Rotation paths and how fast each direction turns (degrees each step):
Each turn is a multiple of 5 degrees from 10 to 175, or 0.
Each row of a path follows its step; steps can be skipped.

step 0: [  8   7  25 -11   5   2   8  11  -2   7  -5  -4  11  -1  11  10  -7  -3
  -3 -14   5   6 -12   2  -3 -17   2  -1  -1  -3   9   1  -7  -5  18   2
 -15 -10  -1 -10  -5   5  -3 -14  13   3  -1  -1   6   1  11  -8   5  -4
  19   0   2   2 -12 -10   0 -13 -11  -1   1  -3  14]
step 1: [-16  15   2   1  11  14  -4   9   8   3  -5  -9   6  -7 -12   2   8  10
   7   1   0   0   5  16   3  -5 -13 -14   6 -14 -15  -7   1  -1  11 -21
  -7   3  -2 -13  10  11   3  11   1   6  -2  -1  14   0  12  -2  -7  -1
  -1 -11  -2  -2  -6 -16  -3 -14  -1  -6   2  -5  -1]
step 2: [ -9   3   8 -15  19   1   3 -18  -2   0  -8  -2 -10   5 -10  -8 -16   8
   1  -1 -11   2   1  -1   3  16   1  -2  12   2 -11   8  -1   1  14  -9
  -2  11   5  -9   8   8 -26   0   5 -10  -9  -7  11  -8  -1  17   9  -4
  -3   4  -2   1  -4   0  10   6  -2  -5  15  -2   5]
step 3: [  6   1  -2 -23  13  20  18   8   3  -9   7   1  -1  -6   7  -6  -2   8
  -6  -8   2   8  15  -2  -8   3   5 -12   4   3   9   6  -7  -8   6  13
 -22   5  -8   2   3   3 -11   3   5   3  -6  14  -2   9   1  -1  -3  -6
  10  17 -10  14   0   7   2   0  -4  -4   0 -10   6]
step 5: [ -4  10 -14  -3  -5   2  -3  -9 -10 -11   6 -19  -2  -5  14  -1 -13  -2
   7   5  -9   8   6 -13  -2   4  -3 -12  10  -7  -9  -6  -4   0   8 -13
  -2  -8  -9 -11   2  16   4  -8  15   4   3  -9   8 -22  -9   5 -11  -2
   2   0  10  -5   1   5  14   5   2   2  14   0   9]
step 6: [ 16  -5 -10  -9   9   0  13  -2 -12  -2   3  -5  -1  -3 -18 -10 -20   4
  10  17   5   7  12  -8 -15   0   1  -7   5  -3 -12  -3  -2  -6  -5   6
 -16   0  -3   4   5  -2   2  10   9  -8  -4  -7   3  13  -5 -20   5   4
   3  -9  -5  -2  -2   8  15  -5  -7 -13   9   1   1]
step 7: [ -3 -14   9  -4  12   3   5  -5 -10  12   6  -8  19   0  -1  11   1 -14
   8   9  -5  18  11   8 -19  -3  -6   8   0  10 -10   6   1   0  11   3
  -9   0  -2   2  12   5   3   1  -1   3  -7  12  -1   5  -2  -7  15   7
  -1  14  11   1  10   3  -3   0  -8  20  -2   7  13]
step 9: [ 16  -6  -8  11  12  -8   0  -2   7 -15 -14 -20  -6  -7  -6   3 -20  -7
  -9   4   4  -1  11  12   0  11   5   6  -5   5  -3 -12  -8 -12  10  10
  -2  -1  -5   1   3  13   4 -10   8 -17  -1  -7  -4  -1  -4   2  10  11
  -7   4   3 -14  -9  -1   1  -1   3 -14   9   2  -9]
step 10: [  3  -5   9  -8  -2  -5   5   5   5   2  -5 -17  -9   6   4  20   2 -11
  -6  -1   1   7   4   2 -15   8   5 -13  -3  15 -17  -5  -8 -12  -3   5
 -22   3   0   5   3  -8   6  15  -1 -15   8   0  -2   2  -9   3 -12   2
  11  10   4   0   5  -3   2 -17   6  11   2  13   5]
Speeds:
[-1  1  0  3  3 -2 -1  0 -1  0 -2  2  4  0 -1  4  2  0  3 -3  2 -1  4 -4
  3 -1 -2  1  0 -1  1  2  0  1  1 -1  4 -3 -4 -3  2  1  2 -1  0  0  5  5
  1  0  1  0 -2  1  4  0  0  1 -2  1 -5 -2 -1  1  1  1  0] : 100
[-1  1 -2 -2  1  1  2 -1 -1  1 -1  3  4  0 -2  2  1  1  5  1  1  0 -1  0
  2 -1 -4  1  1  1 -7  0  3  1  2 -1 -4 -1  4  1 -2  0 -3  0 -1  0  1 -2
  1  3  0  0  1  2  2 -3 -1 -2 -3 -1  4  4  0  5 -3 -1 -1] : 70
[-1  0  5  1 -3  0 -1  1 -5  2  0 -1  3  5 -1  1 -1  4  2  2 -1  0  1  0
 -4 -2 -4  0 -1 -1  4  1  3 -2  2 -2  1  2 -2  0 -4  0  2  3  2 -1  0 -3
  4  0  0 -2  1 -2  0 -3 -1 -3  0  3  2 -1  3 -1  0  1  2] : 65

step 0: [ 16   5  -6   4  -4   4  -9   3   0  -4  -3   6  -5  10   1   6  -3  -9
   9   1   3  -6   3 -15   4  14  -2   6  -7   1  -2  -1  -7  -6  -6 -11
 -12   3 -21 -24   1  18  -9  -2  11  10  -2   2 -10  11   2   4   2   9
  -3  -1   3 -18   7   7  -1  -1   2 -17  11 -15   4]
step 1: [  2  12   9 -15  -1   6   5   2  16  -6  -6 -21  -4   3  -4  11  -1  -3
  -8  -6  -4   4   8   5  12  -3   5   9 -25   8   4  23  -3 -15  -3   8
  -6   3   1   5   9  19   6  -9  -1   4   3   1 -12  -4   0  11  -6 -11
  -3   4  -2  -7   7  -1   6  -4   7  -9 -10   1   1]
step 2: [ 16 -11  -4  -2 -10   6   2  -1   8  -4  -5  -3 -14   0  17   6  11  11
  -7  -7  11  -5 -12 -18  15   7   2   7   7  -7   2   3   1 -21  -8  -3
   1  -7   4   6  15  -3   4   0   3  11  -8  21  -2   7   5  -5   9   2
 -10  -9  -2  -2  11   1   5   3   4  -9   9   1  -9]
step 3: [ 11  -3  11 -21  -8   8 -16   8  15  -1 -16  -4  -2 -15  -6  17   8   4
  -1   5  10  10  -5   4  -7   8   6   1  -4   0   4  -5  -5   5  -3  -6
   2   0  -8 -12 -13  11  -7  -1   8   7 -13   0  -4   1  -2   6 -15  -6
 -10   5   3  -4  14  -3   6   0  -9 -19  11  -8   4]
step 4: [ -4   1  12 -13   0  16   3   5  12  -1 -15 -21  -1  -9  10   2   6   9
  -4 -20  15   2  12   7   3   3  -6   4   2   2  -5   6  -8  -7   1   2
   2   5   9   9  -3   0  15  -7  -3   0 -11   3  -8 -13  11   8  12  11
  -1 -12   1  10  -2 -13   9  10   5  -1 -11   5   9]
step 6: [ -6  14  10  -8  10   7 -15   8   8   1 -11   3   3  10  -3  -3  -9  -1
  12   0  20  11  15   5  -6   6   9  -3  -6   1  -3  -4  -8  11  -7  -5
   6   6  -4 -14  -2   4   8  -4  -4   0  -6   1 -19 -14 -12  12  -9  18
  -7  -2  -1  -9   1   2  -3  11  -1  -3   9 -13  12]
step 8: [  4   8   6 -10  -4 -11  -3   7   2   1   3   3 -12  13  -6   2  -2  -2
 -13   7  12  12  -1 -26   8   7   6  -7  -3 -12   2  -4  -3 -11 -11   1
  -5 -10   5  -9   8   3   6   3 -10   5  11   6  -1  -7 -24   0  -4   7
  -5   0  -7  -5   4   6  -4  -6  -1  -5  25   8  -8]
step 9: [  2  10   5 -13   2  17 -10  -1 -11 -21  -2   7  -8   0   1   1  -2   4
  -3  -2   4   5   5   2  -8  21   7   1  -9   5   1  -4 -20 -10  -4   7
   2   0  -2  -4   5  14  -1   2  14   8  -1  -4 -12   3 -13  -4  -8  -7
  -7 -26  -1 -12   5   1  -5  13  -6   2  -6  -8   9]
step 10: [ 14  -4   5 -14 -18   1   0   8   9  -6  -2 -12 -16  -3   3   1  12  -1
 -22 -10   7   2   7 -16   7  14  -8  12  -3  -1  -9   1 -13 -13   7   4
 -12   2  -2   0   2   3   3  -6   0  -7  12 -12   3  -1  -4   0   3 -15
  10   5  -7   5 -15  -8   2   1   2   1  -2  16   6]
Speeds:
[-1  5 -1 -2 -2 -2 -4  0 -1  2 -2  1  4 -1 -1  1 -3 -1  1  1  0  0  5  0
 -1 -2  3 -1  0 -1  0  2 -4  3 -2 -1 -3  1 -2 -1 -2  0 -4  4  0 -1 -1  4
 -1  3 -1 -4 -1  0 -3 -4  1  1 -1 -2  1 -2  0 -4  0  0 -1] : 130
[-1  1 -1  0 -2  1  1  3  5 -1  2 -3 -1 -5  1  0  1 -1  4 -1  4  0 -2  1
  1 -2 -1 -4  0  2 -3 -2  0  6 -4  0  0 -1  0  1 -1  1 -1  3 -1 -1 -3  0
  1  2  1  1  2  1  2 -2 -3 -2 -2  2 -2  1 -2  2 -1  3 -2] : 45
[ 3 -4 -1  3 -2  0 -1  2 -3 -3  1  3  1 -2  4  4 -3  1 -2  0 -4  3  1 -2
  4  2  0  2  1  1 -2 -2 -4 -1  0 -1 -3  1  1 -2  0 -3 -3  1  2 -3 -4  2
  0  0  4  0  2  4  1  1 -2  3  0  3 -1  0  1  3 -2  0  0] : 145
[-3 -1  5 -3  1  2  2  2 -2 -1 -3  2  0  1  2  3  1  1 -3  2 -1  1 -4  0
  1  4  3 -4  1  0  0  0  0 -1 -5  0  6 -1  0 -1 -1  2 -1  0  1 -3  3  0
  1  3  4 -2 -1 -1  0 -2  3  2  0 -2 -2 -2  2  0  0  4 -2] : 60
